Each path below is one point turned by a fixed rotation once a step. After each direction that follows a path, write how fast that rotation turns it, in degrees a step (0 if it stays still).
Each turn is a multiple of 5 degrees from 10 to 175, or 0.
Each row of a path follows its step; steps can be skipped.
Path 1:
step 0: [ -1  -3 -16  10  35 -14 -21  12 -22 -12   6  16 -16   4 -17  33  12  27
   8  -5  11  -6  -7 -21  26   7   1 -27   9  40 -16  -1  18  10 -16 -17
 -10  11  -4  11  23 -26 -21  12 -13 -20  14 -29 -51   2 -12  29   9  14
  -5  11   0   1  -5   2   2  39 -17 -22  11 -24  40]
step 3: [-40  -8 -12  -5  -5  55   0  10  21 -13  -4   3 -12  -5  -6  -1  18  -9
  21  13   3   2  19 -11   7 -10  -8 -25   2 -17  12   4  -8   5 -13  11
  -4  46  -8 -41  17   1  -9  -7 -31  20  24  12   0  -1  10  -2 -10 -40
  32   7 -39   0 -12 -15  11 -39  -1   4   8 -19 -33]
step 7: [-13   0 -43   8   9  23  21   8  -2  -1  10  35   3 -13  19  12   4 -11
 -26   8 -50 -28  -6 -27 -18  22  11   1  -9  13  -1  12   2  21   2 -24
  11  24   6 -13  15 -20 -33   6  24   1  21  17  28 -32   5  15  23 -11
  -8 -11 -43 -23   4  13   0 -13  -8 -20   7 -21 -18]
step 11: [ 25 -20 -22  -6  14 -30   2  27  16 -23  19   6 -11   8   0   3 -15 -19
 -22 -20 -29  13  19 -14  26  -4  -7  25 -16   3 -28   0  -4  17  -3   6
  14  13   2  -3   8  21  -1   2  22   5 -26  11  -2 -44  30   1   0  22
  25   3 -38 -10  20   8  32  22 -30  28   0 -40  -3]
step 13: [-15 -41   1  -5   7 -22 -16  20  -7  11  11  19 -14  17  -8  14  35 -30
  -8 -12 -25   7   0 -18  12   1  -1 -17  14   0  15 -17   4  -9 -10 -23
  -7 -15   1 -37 -11 -16   9  26 -11  15   1   4   8  49  -3 -21   3 -15
   2 -56   8 -27   0  35  16  11  10 -25  27  -7 -17]
step 18: [  4  -7  -8 -16  38   4 -26  31  27   2  15  22   2 -14  21  17  -6 -15
 -10   0  23  -6   7  -5  24   5 -19  13  31  48  -3 -17 -19  17   5 -39
  28   1  10   1  20  -7 -28  -7 -10  22  -7 -20 -16  -1 -10 -60  -7  -3
  -8   4   4  13 -18  -8   9   3   7 -22 -16  19 -24]
step 20: [-20   2  19 -50  -2 -23   7  -9  -3   7 -12  13  14 -12 -32  -1  17  -4
 -25 -21   5   3 -29 -16  30 -13  33 -17  19   9 -15  44   1  25 -12  -9
 -29  20   5 -19   1   5 -11  15   6  -1 -16   4  22 -15  35 -20  34  15
   5  18   3  10  26  18  18  11 -11  29 -12  -2 -18]
step 22: [-12   1  15 -17  23   1 -10   7  23  26   1  12  11  34   7   2   2 -34
  37  -8 -28  10   6   4  17 -14  22  15   8  19 -27  16  -7   6 -14 -10
  40 -36 -34  -5  22   9   2 -19  -3  -8  22  -3   7  -3 -17 -40 -18   4
 -16  10   8 -30   8  28  18 -11 -11 -33  33  -5  11]
Directions:
[ -3  -4   3  -1  -3  -6   3   2  -1   0   8  -4   2  -2   5  -3  -8  -5
   1   8  -6 -12   4  -3   8   1  -5  -4   7   8  -3   2   2   0  -5   3
  -7  -2  -8  -7   0   4  -3  -3   3   2   1  -2   1   0   2  -6   0   1
  -2  -3   3  -4  -1   5  -4  11  -3   3  -7   0   6]
160
[ -3  -5   3  -3   3   1  -7 -10   1   0 -10  -5   4   0   4   7  -3   9
   1  -6  -2   3  -7   2   6  -2  -3  -6  -1  -5   2   1  -2   6  -3   2
   2   7  -4   2  -2   4   0   5  -2  -5  -6  -1  -4  -3   2   6   6   6
   3   1   6   5  -6   7  -6   4  -7   8  -1   0   4]
70
[  0  -1  -5   6   2  -6   1  -1   2   0  -4  -7   3  -5   9   1   2   0
   3  -3   2  -3   3   9   0  -1   6 -10   4  -1   3  -2  -1  10  -5   4
   2  10   2  -8  -1  -4  -1  -9   5   3   3   5   2   5   3   3  -6   0
  -3   0   1  -8   7  -1   9  -3  -3  -3   8   3  -2]
80
[ 0 -3 -6 -1  5  3 -4 -4  4 -9  3 -5  0  7 -2  1 -4 -6  3  7 -5 -3 -7  1
 -2  6  4  2  0 -3 -2  0  0  6  0 -4 -2  2 -5  4  9  5  4  3  5  1  6 -8
  0  4 -4  4  5  1 -1  6 -5  1 -1 -6 13  5  7  7  3  4  0]
95
[  0   3  -9  -2   8  11  -3  -3   0   4   5   8   2   8  13   0  -5  -3
   1  -4  -1   2   1  -3   3   4  -3  -3   5 -11  -3   0  -1   3   5   5
   6   1   2   2  -1   3   3  -1   5   1   1  -3   2   2  -1  -5   1  -2
  -1 -10   4  -9   1   1  -5  -1   3  -3  -6  -5  -4]
70
[ -2  -6  -3   2  -3  -3   2  -4  -1   4  -8   4  -3  -5  -4   2   2  -1
   1  -5  -1  -1   2 -15   1   3   2  -2   9   2   0   0  -2   2   7  -5
  -3   3   0   5   1   6  -7  -6  -4  -4  -4   3  -5   3  -5   6  -1  -6
  -7  -4   6   2  -1   0  11   0   3  -3 -12   2  -3]
140
